Look-ups in named tables: a row name and a column name give one cell, copied from the table.

zeki:
cols = fami, sivu, nak, lote, ruzi, lur
vov: [3.91, 19.40, 57.75, 42.10, 75.16, -9.68]
lelofo: [-20.29, 36.50, -19.05, -46.16, -35.11, 7.75]
zaved: [-18.75, 10.51, 64.98, -8.28, 60.64, 36.53]
rusuz: [5.16, -50.29, 43.21, 6.14, 43.18, 68.13]
potomev: [-22.61, 24.31, 74.31, -3.31, 71.75, 13.38]
ginop: [-37.03, 48.73, 19.47, -61.05, 3.67, 14.19]
zudes: [-20.09, 99.90, 16.52, 4.28, 18.96, -45.80]
neregin: [-16.19, 18.43, -16.27, -58.87, -38.60, 19.35]
guv: [48.38, -24.38, -24.91, 47.20, -19.71, -18.70]
rodeb: [-28.04, 92.73, 32.52, 1.47, 33.33, -34.27]

What is the lote of rusuz in zeki?
6.14
What is the ruzi of vov in zeki?
75.16
What is the fami of guv in zeki?
48.38
What is the lur of guv in zeki?
-18.70
What is the ruzi of guv in zeki?
-19.71
What is the nak of zudes in zeki?
16.52
What is the sivu of ginop in zeki?
48.73
What is the lur of rodeb in zeki?
-34.27
What is the lur of vov in zeki?
-9.68
What is the sivu of zudes in zeki?
99.90
What is the sivu of lelofo in zeki?
36.50
What is the fami of vov in zeki?
3.91
What is the lur of lelofo in zeki?
7.75
What is the sivu of rodeb in zeki?
92.73
What is the fami of potomev in zeki?
-22.61

goron:
cols = sof, vavono, lut, rap, zivis, tizom, pes, lagoza
tevisu: [29, 138, 112, 143, 182, 48, 111, 227]
bod: [110, 197, 131, 206, 103, 95, 182, 144]
venam: [160, 125, 46, 106, 176, 72, 75, 163]
zel: [242, 147, 132, 139, 61, 176, 168, 38]

lut of venam is 46
rap of venam is 106
pes of tevisu is 111
lagoza of venam is 163
tizom of tevisu is 48
lut of zel is 132
tizom of venam is 72
pes of venam is 75
zivis of tevisu is 182
pes of zel is 168
lagoza of tevisu is 227
sof of tevisu is 29
lagoza of bod is 144
lut of bod is 131
sof of bod is 110
lagoza of zel is 38
zivis of zel is 61
vavono of venam is 125
vavono of tevisu is 138
rap of tevisu is 143
Row with the largest zivis: tevisu

kepebif =
	mol	keved	kikomut	sep	memudet	sisipo
lares	77	-67	7	-28	-91	63
tademom	-64	-9	9	-56	-14	-58
botalo	-51	47	-91	48	22	-70
logi	-68	49	-76	38	26	-83
sas	-84	45	-64	13	37	-92
nuviko	67	-75	14	-42	-71	59
vesekeg	-55	-11	17	-64	-18	-51
givabif	61	-75	17	-47	-69	54
laf	-53	46	-89	45	23	-70
lile	-22	-22	-20	-19	-25	-21
dutusir	54	-76	26	-59	-74	52
kek	61	-72	21	-55	-73	55
kasoz	-68	-3	0	-48	-7	-59
tilazu	-48	42	-94	48	18	-63

lares, memudet -> -91
dutusir, sisipo -> 52
logi, kikomut -> -76
dutusir, keved -> -76
kasoz, mol -> -68
givabif, keved -> -75
tilazu, mol -> -48
logi, sep -> 38
lares, sep -> -28
lile, mol -> -22
kasoz, memudet -> -7
Which row has the largest sisipo? lares

sev
         kas  dilozag
neme      -5      161
fitozo    49     -525
kimari    88      796
nadefi    29     -982
sir       48        1
fis      102      151
rolaniz   74       39
vak       72      370
tedodub  -13      569
vev        5     -524
tas       44      -98
vep      -41      715
buzur    -34      219

dilozag of kimari: 796
dilozag of nadefi: -982
kas of sir: 48
kas of vak: 72
kas of nadefi: 29
kas of tas: 44
dilozag of fitozo: -525
kas of rolaniz: 74
kas of fis: 102
dilozag of fis: 151
dilozag of neme: 161
dilozag of tedodub: 569
kas of vev: 5
kas of buzur: -34
kas of tedodub: -13
dilozag of rolaniz: 39
dilozag of tas: -98
dilozag of vak: 370

siba.tsv
	bunesi	fabasop	tof	pebi	piguza	mol
kes	9844	6113	4483	7671	7057	4981
zaf	2227	4594	6608	4141	4991	4898
lodo	8035	6093	4005	6027	5230	6533
veg	3830	4719	6358	5073	5749	4156
zifiv	2173	4596	6142	3769	4344	5033
zeni	9467	6067	4249	7405	6686	5093
pir	8391	5743	6066	7657	7924	4445
vetevev	1940	4777	4595	2764	2558	6188

What is the bunesi of pir in siba?
8391
What is the piguza of veg in siba?
5749
What is the tof of zeni in siba?
4249
What is the pebi of zifiv in siba?
3769
What is the tof of vetevev in siba?
4595
What is the bunesi of zifiv in siba?
2173
What is the fabasop of zifiv in siba?
4596
What is the mol of zaf in siba?
4898
What is the piguza of vetevev in siba?
2558
What is the mol of pir in siba?
4445
What is the piguza of zeni in siba?
6686
What is the pebi of lodo in siba?
6027

